One vector is turned by the same rotation once a tick. Each row is the vector after some number of ticks, and that number follows the row.
The counts run from 0 to 37.
[ 23  -5 -13  -3  -3   3  25 -21  -7  17 -32  13  19   7  -7] => 23
[ 14 -23   9  26   0   1 -15   7  -1  15  25  19  11  21  13] => 27
[-16 -12  19  24 -18   8 -30  10  12  -4  25   8  -6  13  11] => 2
[ -1 -23  14  26  -9   6 -26  11  10   6  27  14  -1  17  16] => 1
[ 20  -4 -13  -6  -6   5  25 -21  -2  11 -38   8  16   4 -14] => 9
[ -8  11  -3  -8 -24   8  15 -23   6  -9 -40  -1   4  -8 -16] => 7
[ 21 -27   5  21   2   0 -13   6  -2  21  20  22  12  24  13] => 13
[-32   8  19  12 -33  11 -20  -4  17 -20   2  -5 -15   1  -2] => 4
[ -2 -18  16  28 -10   2 -23   8   3   7  31  13   1  20  14] => 28
[-29   4  20  20 -31  11 -24  -1  12 -20  10   0 -14   4   1] => 17
[ 29 -12 -14   0   0   5  22 -14  -6  18 -25  16  22  10  -6] => 10
[-14  -9  21  27 -20   4 -25   6   8  -4  30   8  -9  14   9] => 29
[ -3  10  -7  -8 -22  10  20 -25   0  -5 -39   1   7  -6 -16] => 21
[ -7 -15  16  27 -15   4 -30   7   9   0  26  14  -3  17  11] => 15
[-31  11  13  10 -33  10 -15  -9  12 -20  -5  -5 -14  -1  -5] => 18
[-26  16   7   3 -37  11   0 -17  11 -19 -21  -7  -8  -7 -14] => 19
[ 35 -19  -8   6   4   2  12  -8  -7  24 -10  22  21  18   0] => 11
[ 26 -24   1  19   5   2  -4   1  -5  24  14  23  16  21   9] => 26
[ 31 -17 -11   5   2   2  19 -15  -9  22 -16  21  24  13  -3] => 24
[ 14 -26   8  24  -2   4 -19  10   4  15  23  20   6  21  13] => 0
[-32  12  18  16 -33   8 -17  -8   8 -22   4  -2 -11   2  -4] => 31
[ 10 -23  15  26  -5   2 -21   8   4  11  28  16   7  21  13] => 14
[ 29 -10 -13  -1  -4   0  23 -16 -15  16 -22  17  23   9  -8] => 37
[-21  -4  19  24 -23   8 -28   4  10 -11  21   6  -8   9   7] => 16
[-23  18   5  -2 -34   8   9 -22   3 -19 -25  -6  -3  -8 -14] => 33
[-31  14  10   6 -34   9 -10 -11  14 -21 -16  -6 -11  -5  -8] => 5
[ -9  16  -2  -5 -27   7  16 -26   0 -11 -35  -3   3  -6 -15] => 34
[ 34 -23  -5  12   5   2   8  -4 -11  25   0  23  21  19   5] => 25
[-30  17  10   6 -35   6  -8 -16   8 -24 -12  -4 -11  -3  -9] => 32
[ 20   1 -12  -4  -8   3  27 -26 -10  11 -31  11  18   4 -12] => 36
[ 30 -26  -2  17   6   1   1   0  -6  25   8  23  19  22   9] => 12
[ 14   4 -13  -6 -13   4  26 -25  -4   6 -39   6  13   0 -14] => 22
[-22  15   3   0 -32  11   4 -19  11 -16 -31  -3  -7  -9 -14] => 6
[  7  10  -9  -8 -20   7  25 -29  -6  -2 -39   3  12  -3 -18] => 35
[-26   2  19  23 -28   7 -24   0  11 -15  17   3 -10   7   3] => 30
[  6   7 -10  -6 -17   8  24 -24   2   2 -44   3   9  -2 -18] => 8
[-15  17  -2  -3 -30   9  12 -23   4 -14 -34  -5  -3  -8 -16] => 20
[-27  -2  19  19 -25   8 -28   3  14 -14  17   2 -13   6   4] => 3
